In the rows, 128 means zero.
One turn moves every row onto another: examples first, then more rows asked:
duko: [101 153 131 141 135 143 109 107 124 128 156 160 112 125 114 114 137  86
 127 105 122 163 133 134 136 106 129 120 155 129 113 125  94]
vegop: [139 151 119 137 105 143 130 123 129 126 152 115 164 104 144 164 138 110
 145 129 134 116 126 107 151  99 120 152 110 145 121 142 131]
vur: [134  93 155 115 105 125 132 147 129 135 116 125 145 114 132 118 158 138
  96 153 103 150 101 108 135 111 145 158 109 122 102 136 119]
vezuz: [125 109 154 138 135 117 129 140 129 135 115 155 123 128 145  76 134 110
 135 175 129 157 117 111 128 146 136 127 125 125 164 126 120]
det: [124 135 127 104 136 165 115 125 139 123 112 125 113 125 156 137 124  78
 139 110 128 127 137 104 156 137 119 110 122  98 164  91 132]
kofo: [119 121 124 113 130 100 135 141 119 119 136 141 124 117 150 160 142 183
 121  85 139 122 133 126 134 149 136 143 124 119 151 119 131]
mab: [119  92 113 124 106 136 124 147 127 143 115 132 133 155 139 164 139  79
 118 161 124 150 105 111 127 130 162 129 126 133 156 128 126]
tufi: [142  79 144 129 127  97 125 135 157 120 117 115 134 118 114 105 169 133
 119 148 128 141 100 118 150 139 131 123 114 135 114 144 130]
nug: [126 129 126 119 142 109 139 157 126 138 126 140 109 121 158 158 133 177
 107  82 123 136 147 106 131 116 136 141 134 144 147 125 132]
didol: [133 140 149 152 123 117 131  96 122 122 131 136 149 103 117 142 130 106
 151 114 116 141 139 128 178 125 134  95 124 149 143 139 138]
favam: [151 107 133 135 140 113 133 153 150 113 119 171 137 110 126 125 121 158
 115 125 114 121 148 127 112 146 122 129 120 124  83 133 157]
Boro: [123 176 131 130 136 163 114 137 130 125 132 159 108 122 136 116 127  85
 101 110 110 159 136 126 133 118 120 127 138 125 110 124  83]
Godis: [127 136 115 148 148 147 112 127 119 105 141 126 106 136 157 116 128  94
 146 114 147 121 128 135 142 136 101 104 150 107  89 125  93]
gipef: [139 172 133 121 133 175 129 119 151 127 148  93 119 115 133 138 134 108
 143 124 138 114 140 136 126 110 113 148 130 126 143 135 141]
kebul: [134 139 143 132 132 166 129  96 124 132 159 111 137 108 127 132 117 102
 145 108 125 126 150 152 148  99 136 133 127 133 157 140 125]
buto: [110 129  98 116 113 184 112 115 151 126 143 146 133 147 124 148 145  85
 136  98 122 147 124 125 126 123 138 126 130 118 152 103 135]
gope: [127  97 116 145 130 141 133 146 120 125 133 138 152 148 163 100 126 119
 123 174 140 144 112 119 102 116 140 157 114 124 141 136 103]
bifa: [120  95 137 124 128 104 122 142 126 124 131 161 131 107 139 122 121 158
 130 131 111 132 153 121 121 112 146 132 137 118  77 119 166]
fana: [131 102 137 123 143 108 129 143 134 114  89  87 131 138 137 122 150 145
  90 161 122 142 110 116 123 114 129 130 121 111  94 132 129]
Lik: [119  96 138 130 127 123 134 132 125 134 101 131 124 153 121 159 143  83
 133 168 145 140 100 102 128 149 145 115 142 117 153 126 140]
geraz: [137 111 133 124 131  93 103 163 154 140 124 147 125 111 132 129 114 149
 112 132  94 123 166 129 117 126 109 137 111 134 104 123 150]
bidol: [103 125 113 116 128  92 101 133 152 128 158 126 135 126 121 120 149 161
 125 136 130 144 144 130 155 151 118 107 110 132 114 108  90]
Funas: [134 116 107 134 143 194 129 120 132 128 125 139 139 153 137 151 115  86
 120  90 116 135 138 120 126 111 125 120 125 120 147 117 113]
madu: [130 103 137 124 134 124 133 143 123 135  90 123 125 149 133 163 130  79
 115 169 136 134 109 100 129 148 136 122 125 116 162 126 124]
Nub: [137 143 131 134 137 169 131 107 126 107 133 105 117 121 150 120 122 111
 149 108 123 135 148 165 159 128 149  91 136 123 145 129 143]
Buvel: [126 201 140 132 123 149 134 131 128 120 100 109 133 126 138 168 137 122
 120 138 111 139 131 115 126 118 111 129 133 121 109 122 150]
sudu: [107 126 150 141 151 120 125 139 123 142 107 125 116 157 139  96 129 121
 126 183 129 154 123 111  93 123 121 139 143 113 146 119 124]
rikol: [124 121 129 126 143 109 142 143 117 124 127 135 120 135 144 165 138 186
 121  82 135 118 136 128 118 148 120 137 135 122 138 127 132]
bosir: [116 107 117 119 138  81 105 131 142 112 130 142 143 108 124 134 117 153
 108 136 119 131 162 138 114 115 134 139 114 113 101 116 154]
pavu: [129 126 131 129 149 140 149 145 124 122 136 135 141 133 144 127 133 174
 120 135 140 128 134  97 134 136 114 119 132 116  66 121  88]
sig: [130  87 121 141 121 147 135 152 125 149 107 133 129 171 134 167 134  84
 119 156 122 142 106 109 116 135 145 124 137 137 143 137 124]
Rimov: [125  82 150 140 123 108 115 141 133 143 107 108 130 153 111 120 155 143
 101 140  85 158 116 142 127 126 129 119 127 135 105 137 123]
Faz: [116 100 108 152 123 130 113 150 141 129 130 137 133 171 143  95 143 122
 133 168 123 156 114 150  99 148 130 128 122 135 146 131 117]
satum: [135 178 133 125 119 194 132 129 138 119 129 111 112 133 143 134 136 117
 135 116 108 138 139 161 127 134 134 120 138 119 132 126 147]
maf: [117 122 135 127 147 168 123 107 138 137 126 122 111 145 126 142 132  86
 161 105 139 117 130 101 134 125 101 112 152 104 146 103 144]
zokid: [115 122 126 124 135 105 137 149 131 138 135 146 104 127 145 153 146 181
 124  79 127 143 140 115 132 126 143 130 147 148 143 125 146]
boz: [118 151 107 124 128 131  93 130 138 108 160 121 111 114 153 117 141  85
 143 123 151 121 126 130 149 134 101 129 127 110 112 117  91]
Danu: [135 139 140 116 135 125 131 159 151 144 140 155 134 108 133 118 134 153
 104 130 115 146 147  94 156 138 118 123 106 146 108 121  78]
kag: [131 149 110 159 114 141 121 129 124 111 113 109 136 153 151 157 136 125
 143 117  98 144 137 159 149 139 127  81 133 140 107 129 146]
sud: [ 86 131 129 127 143 116 125 125 127 138 145 131 127 146 116 123 146 172
 123 134 123 164 145 115 134 115 133 101 154 128  80 107 107]

bosir turns into geraz
didol turns into vegop
satum turns into Nub
Now find these:
madu turns into sig
zokid turns into kofo
sudu turns into Faz
maf turns into buto
vur turns into fana
pavu turns into sud
Godis turns into duko

One turn moves every row onto another: examples first, then more rows asked:
Moga: [140 128 154 123 100  81 123 119 139 135 137 111  99 169 135 120 149 121
 159 115  97  71]
zat: [117 143 123 115 111  60 151 100 117 147 107 140 142 159 117 119 120 134
 117 135 105  79]
peg: [111 147 117 117 120 101 133 114 137 101 138 173 163 143 145 112 153 128
 155 153 113 111]
gasa: [166 154 132 146 124 108 157 136 116 171 120 154 157 191 142 112 125  78
 124 107 121 109]
pev: [159 153 118 147 124 102 160 132 117 176 134 163 171 182 141 111 129  92
 123 115 129 117]
zudi: [122 141 115 120 109  60 149 103 118 154 126 152 148 153 117 111 119 145
 118 139 117  86]
Papak: [144 143 145 107 117 103 145 120 163 142 104 115 137 178 146 126 161 102
 142 115  99  89]
dep: [139 143 109 114 129 127 145 120  84 150 112 148 132 122 143  91 129 117
 148 119 134 147]
Fipag: [144 136 137 147 135  99 139 133  87 138 103 162 110 105 143 107 127 119
 139 134 135 133]
mif: [132 148 151 136 145  90 145 116 107 145 123 183 125 110 153 122 116  90
 149 144  99 137]
Mon: [154 147 154 129 104 113 136 126 126 159 136 105 121 183 150 100 151  82
 159  91  95 100]
Vid: [151 119 145 128 134 107 141 136 115 149 156 183 117 105 135 117 118 101
 164 121 115 126]
mipu: [151 149 145 120  97 112 130 118 126 157 136 102 120 180 151  99 159  87
 159  94  93  99]
Robeg: [119 134 138 136 133 118 148 140 124 117 129 178 114 113 122 122 110 120
 144 121  82 101]
Dunip: [132 168 130 159 100  71 127 132 113 172 184 151 117 149 134 100 138 106
 143 123 129  97]
paku: [164 142 147 153 122 111 152 141 118 168 118 149 154 198 135 111 137  86
 133  98 120 104]
Kitiz: [114 145 129 115 110  68 145  94 112 144 102 131 146 177 119 112 132 135
 127 126  96  83]
mok: [129 182 113 135 145 137 133 130 128 113 116 171 122 150 150 113 121 110
 137 129  95 131]
Bav: [111 161 118 106 141 108 131 110 133 133 137 172 112 133 151 121 126 121
 152 163 123 130]
Renuz: [139 144 143 109 118  99 151 114 151 140  96 109 143 182 143 127 156 107
 141 113  97  91]
sil: [119 155 131 136 134 116 130 113  84 139 123 169 102 146 160 107 111 107
 144 158 121 139]
Totek: [149 126 151 140 104 110 120 142 126 119 167 179 138 124 132  78 136 120
 162 123 113 105]
Kuz: [120 141 126 128 105 145 148 132 101 134 132 154 171 147 142  72 146 103
 149 122 123 128]
kitap: [144 115 151 117  97  91 128 120 137 139 136 113 103 169 132 120 151 117
 157 109  97  71]
gego: [131 174 154 156 104  62 116 131 130 156 166 137 107 158 133 105 155 104
 154 117 113  84]
zigi: [135 172 138 158 101  64 119 134 114 160 173 140 100 150 135 105 144 101
 147 119 125  85]
zot: [128 157 109 152 123 128 136 138  80 119 131 148 110 117 135 100 137 113
 155  99 102 124]

Mon turns into Renuz
zudi turns into Dunip
Now find these:
Bav turns into Vid
Totek turns into Kuz
kitap turns into mipu
mif turns into Fipag
zat turns into zigi
Kitiz turns into gego
mok turns into Robeg

